Each row of A is roughly a mix of the hidden directions of one of a few groups.
A (110 x 15):
[[-28  23  25   1  -7   5 -24 -26  -3  59 -19 -27 -49  25   5]
 [ 24 -13   4  -5 -16 -63 -11   0  26 -24 -11  42  42  -4  28]
 [ -2 -17  10 -18 -27 -25 -37  -3  19  43 -59  18  -7  30  21]
 [ 23  16   3 -12 -27 -38 -24  -1 -17 -40  67   9   9 -12  20]
 [ 21 -28 -10   2 -32 -11 -71  13  -7   0  12  11  15  12 -49]
 [-13 -19  -7 -36   2 -64 -22   5  15   3  18  30  13 -12  51]
 [ -2   6  -9  -7 -70  -7 -51  31 -25 -20   9  10  25   0  17]
 [ 11 -19  13 -33 -12 -43 -47  14  28  44  -6  21  17   0  35]
 [-27  23  10   1  24   7  76 -12   7  -1 -12  -3  -8 -12  50]
 [-42   6  -2  -5  -2   4  73  16   3   8  -5  11  12 -17  53]
 [ 10 -11  22 -32 -32  -4 -45   3  17  51 -33  26  10   9  36]
 [ -3  -2  -6  18  36  53  53  -5   9   0 -54 -13  -5   4 -19]
 [ 36  21   6 -26  54  37 -27  -4   3   8   5 -47 -31  -3   1]
 [ -2 -42 -18 -17 -36  -9 -45  35   2  10   6  39  45 -12  -4]
 [ -3 -24   6 -27   5 -70 -25  -5  26  18   9  35  13  -7  38]
 [-35  19   2  12 -19  37  -2  15 -10  43 -47 -40 -30  24  -6]
 [  6  10   0 -31   1 -54 -14 -12  -8 -25  62   7 -13  -8  41]
 [ 46 -27  23 -24   1 -19 -14 -40  14  -8  26  59  13  -6   8]
 [ 36 -10  -8 -39  -7   3  -8  -2 -11 -51  29  40  25 -20  40]
 [ 12  10  22  -6  63 -15  16 -42  14   2  53  -1 -16 -25   4]
 [-24  16 -20  16 -33  51 -16  30 -43 -13  25 -31  -1  -6 -28]
 [-16  21 -24  25  -5  58  16  10 -31 -34 -34 -34 -13  10 -25]
 [  0 -34  -3   0 -36  15 -70   5 -10  23   2  26  20   2 -39]
 [-12  -8   2 -13  37 -47  -2 -12   8   9  76   5  -5 -26   5]
 [ 18  14   3  26 -35  66  -4   4 -22  -8 -34 -16  -4  21 -40]
 [ 22 -12   6  -6 -43  30 -52  17 -15   4  38  24  38 -19 -18]
 [  5  -2   3  11 -65  23 -59  17 -23  15  -5   0   7  17 -32]
 [  6  -7   9 -32  61 -37   2 -18  24  16  43   2 -12 -23  29]
 [-12  16   3   0  35  26  76 -11   4 -21  -6   5   6 -25  38]
 [ 13  13  13  37 -39  45 -18   1 -14  16 -25 -21  -7  24 -55]
 [ 26 -28  26 -29   9 -38 -15 -27  20  30  47  42   1  -8  10]
 [  4 -38 -19 -11 -43  -9 -21  47   0  -2  17  35  51 -12  -7]
 [-44   6   0   1  10  -1  72  -4   5  -1 -15  17  10 -18  51]
 [-40  40  -6  32  14  21  27   5 -16   4 -10 -59 -33   7 -15]
 [ -9  -6 -12  26 -48  41 -36  31 -25  -1   1  -1  30  -4 -46]
 [-17  12 -19  13  -6  68 -17  24 -25   6 -26 -41 -11   6 -34]
 [-25  12 -28  13 -20  41  -8  41 -17  -8 -58 -37   0  15  -9]
 [ 32  10  26  -2  18  -6  10 -55  -8 -25  63  22 -12 -15  -4]
 [  2 -12  -3 -28  31 -53   7  -5  17 -15  45  27  19 -29  40]
 [-20  -3  -7 -30  20 -58 -12  31  29  33  -6 -13   2  -4  49]
 [-27  -2   0  34 -21   2  21   6  11  25 -78  -5  -2  30 -17]
 [-15  -7 -19   3 -13  23 -28  44  10  22 -74 -16  20   9  -1]
 [-49  30   9   7  17   3  43 -19  -5  26 -15 -31 -46   9  27]
 [ 24  -7  13   3   2  21  14 -33 -20 -20  75  23  -3 -16 -33]
 [  4 -25 -24 -48  14 -12 -27  49  16   6   5   9  33 -24  42]
 [-21  12   1  28  11  53  21   1  -7  27 -35 -39 -28  17 -40]
 [-23 -13 -41   5  12  30   8  56   3 -11 -51 -21  30  -9  -7]
 [  0  16  -5 -31  23 -46  18 -12  -4 -34  46   0 -19 -11  52]
 [ 31 -19  16 -28  13 -31 -13 -19  12   1  67  37  13 -22  13]
 [-45  23  10   3   3  13  -3 -12 -12  49 -11 -43 -54  20   2]
 [-10 -23 -24 -33  29   9 -30  36  22  31 -58 -11   7   1  22]
 [-10 -20 -16 -27   4 -70  24  23  22  -6  10  21  12  -2  47]
 [-49  -6   5  11 -17 -29  50 -14   8   5 -24  40  17  -7  42]
 [-11  18 -19  13 -52  47 -23  34 -42 -26  10 -19  12  -3 -16]
 [ 59 -16  -1 -15  -4  10 -69  12   3  -8  14   2  16   1 -36]
 [-45  27   8  -8   8  21  42   7  -5  42  -5 -35 -35   2  37]
 [ 35   7  32   4  -7 -14  -4 -43  -6 -15  71  29   3 -15  -8]
 [  3 -16  18 -22   2 -70 -10  -2  36  38   1  25   6   3  37]
 [ 49 -14   5 -11 -14  -7 -80   5   5   6   7   1   6  12 -33]
 [-30  44  -9  24  14  31 -11  25 -10   7 -27 -67 -11  -4  -5]
 [ -8  16  -9  39 -12  66  10   3 -26 -20 -18 -23   2   2 -49]
 [-14 -11  -6 -23   4 -78 -17   1  14  -4  34  21  10 -13  39]
 [ 41 -41  12 -28  -8 -23 -16 -19  19  -2   4  64  26  -2  13]
 [-48   8   0   9  -7 -22  73   1   5   1 -12  15   6  -7  46]
 [-51  17  16   5  -2 -19  51 -19   8  25 -26   7 -14   1  53]
 [-34  -6 -25  34 -26  26  27  35  -8   2 -55 -17  10  18 -29]
 [ 51  -6 -11 -15  48  18 -55  -8   3 -27   7 -17  -4  -6 -30]
 [ -1  13 -11  -4 -39 -29 -31  23 -23 -37  59   6  26 -21  17]
 [ 19 -39 -17 -12 -34   3 -44  38  -2  -2  18  31  46 -11 -21]
 [-22  24 -28  26   5  52  13  30 -28 -30  -6 -46  -1  -8 -25]
 [  5  17  -3  10  48  18  48 -24 -12 -26  38 -29 -37  -4 -20]
 [ 24 -11 -25  -6  29  10  40  22   4 -58  17  15  40 -29   8]
 [ -7 -29   6  29  13  33   0   6  23  45 -41   9  25  -3 -53]
 [ -8   4   1  31  35  56  39  -7   0  15 -16 -29 -14   0 -48]
 [-28  33  27   5   4 -14   7 -31   2  42 -22 -30 -53  23  23]
 [ -8 -12 -25  -8   8  25 -27  43  15  10 -74 -13  27  -1   7]
 [ 46   6  -3   6   3   3 -54   2  -8 -10  20 -36 -24  22 -53]
 [ -1  28 -12  19   3  68  -3  -7 -31 -34 -28 -34 -18   6 -24]
 [ 25   7  27  14 -26  -3 -61 -27  -4  26  -5 -10 -27  31 -40]
 [-36  -5 -15  -3 -28 -49   2  62  11  29  15 -16  19  -3  20]
 [-21  26  -8  12  -4  55   7   4 -37   2  19 -47 -40   7 -28]
 [ 30 -35 -10  -6 -28  13 -61  19  -5  -2  14  26  34  -5 -39]
 [ 59   8  18   6  24  53 -23 -31  -4 -19   7  -3  -2  -5 -40]
 [ -1  16  -5   9   1  74 -22  -9 -28  -3 -32 -32 -26  12 -29]
 [-22  12  -7 -10 -55  37 -33  28 -24  18 -43 -16  -8  20  19]
 [-41  19 -15  11   3 -16  77  25  -6 -10  10 -25 -13   0  25]
 [-36  38  -9  19   3  20 -16  37  -5  23 -29 -64 -10   2  -2]
 [-18  -8 -20   1  12  33 -20  36  11  24 -75 -24  12   5  -6]
 [ 42 -13 -26   2  23  32 -11  18 -12 -49  29 -11  17 -13 -47]
 [ -1 -26  -9   9  -8   9 -21  37  28  24 -65  12  47  -3 -10]
 [ 49 -26  14 -20 -17 -17 -21 -10  23 -11 -19  56  39  -3  20]
 [ -8  -2  -5  12  13  71  29   8   1  16 -61 -14  -1   6 -15]
 [ -8 -28   3 -35  19 -51 -11   0  31  22  -1  38  21 -16  46]
 [ 16 -22 -35 -18   9  18  19  55  -2 -36  30   4  42 -29   0]
 [  8  11   2 -39   7 -44  -3  -9  -5 -23  54   9 -11 -13  58]
 [-28   3 -30  18 -12  36  -4  51  -5   3 -56 -31  18   5 -16]
 [ 46 -31   7 -21   1 -27 -23 -18  14 -22  31  54  31 -14   3]
 [ 40 -27  11 -27   7 -27 -19 -10  18 -10  40  49  34 -24  16]
 [-26  14  -7 -33 -24 -54 -26  11 -11  -1  18  -6 -18   6  61]
 [ 59 -16  15 -16 -22 -13 -22 -11  12 -28   4  51  39  -8  14]
 [  4  12  -9 -14  35   3  69  19  12 -29   7  -4  16 -24  46]
 [ 50 -27  20 -26  -3 -14 -24 -29  11 -12  27  57  23 -12   9]
 [-16  17  -8  15  -4  62 -13   2 -23  11 -43 -40 -28  18 -28]
 [ 15   4  -4  34 -13  66  10   2 -18 -14 -26 -16  -1  12 -57]
 [ 41 -31 -24  -4  -2   2 -38  23  -2 -41  22  20  38 -11 -39]
 [-48  23  11  -2   6 -35  33 -13   8  29 -24 -16 -32  12  49]
 [  7   7 -11  31   0  66  18  -8 -29 -41   4  -8   5  -8 -47]
 [  4 -13   2 -39 -16 -55 -39   2   7   2  30  32  13 -10  46]
 [  2   6  13   3  14 -28  47 -42  -9 -20  65  13 -28  -3   0]
 [-22  37  23   9  10   3  11 -25  -4  37 -12 -44 -58  24   9]]
One row of each group comes first, with its name. Which group is each row after those in?
[ 30 -33   0 -25 -10 -23  15 -17  -5 -29  55  55  12  -7   6]
(52)
[ 21   0  -1 -22 -32 -38 -40   1 -15 -32  57  24  13 -10  22]
(84)
[-46  13   5  -6   4 -16  61   3   9  18 -17   4  -3  -8  60]
(29)

[ 31 -22  12 -11  25 -53  15 -20  39 -13 -12  44  26  -6  23]
(84)
[ 31 -11 -10  -8  35 -30  36 -20  11 -61  20  29  17 -15  13]
(84)
[ 24   2   2  34 -33  52  -3   5 -11 -15 -42  -3  13  20 -52]
(84)
[ 67  -5  29 -25 -24  28 -31 -34  -7  -3   4  25 -17  21  -6]
(84)
[ 13  13  -2  20  18  61  16 -25 -29 -37  31 -11 -10 -13 -41]
(52)
[  2  -4   9  33   9 -41  -2 -63   8 -39 -27  35   0   9 -19]
(29)
[ 19 -34 -25 -21   1  10 -75  29  -5   0  14   3  20  -8 -32]
(29)
[ 23  12  30 -20  32 -27 -13 -38   7   6  67   6 -15 -20  17]
(52)
[-47  18 -31   0 -19  37  -4  36 -44 -15  24 -37  -8 -11   2]
(84)
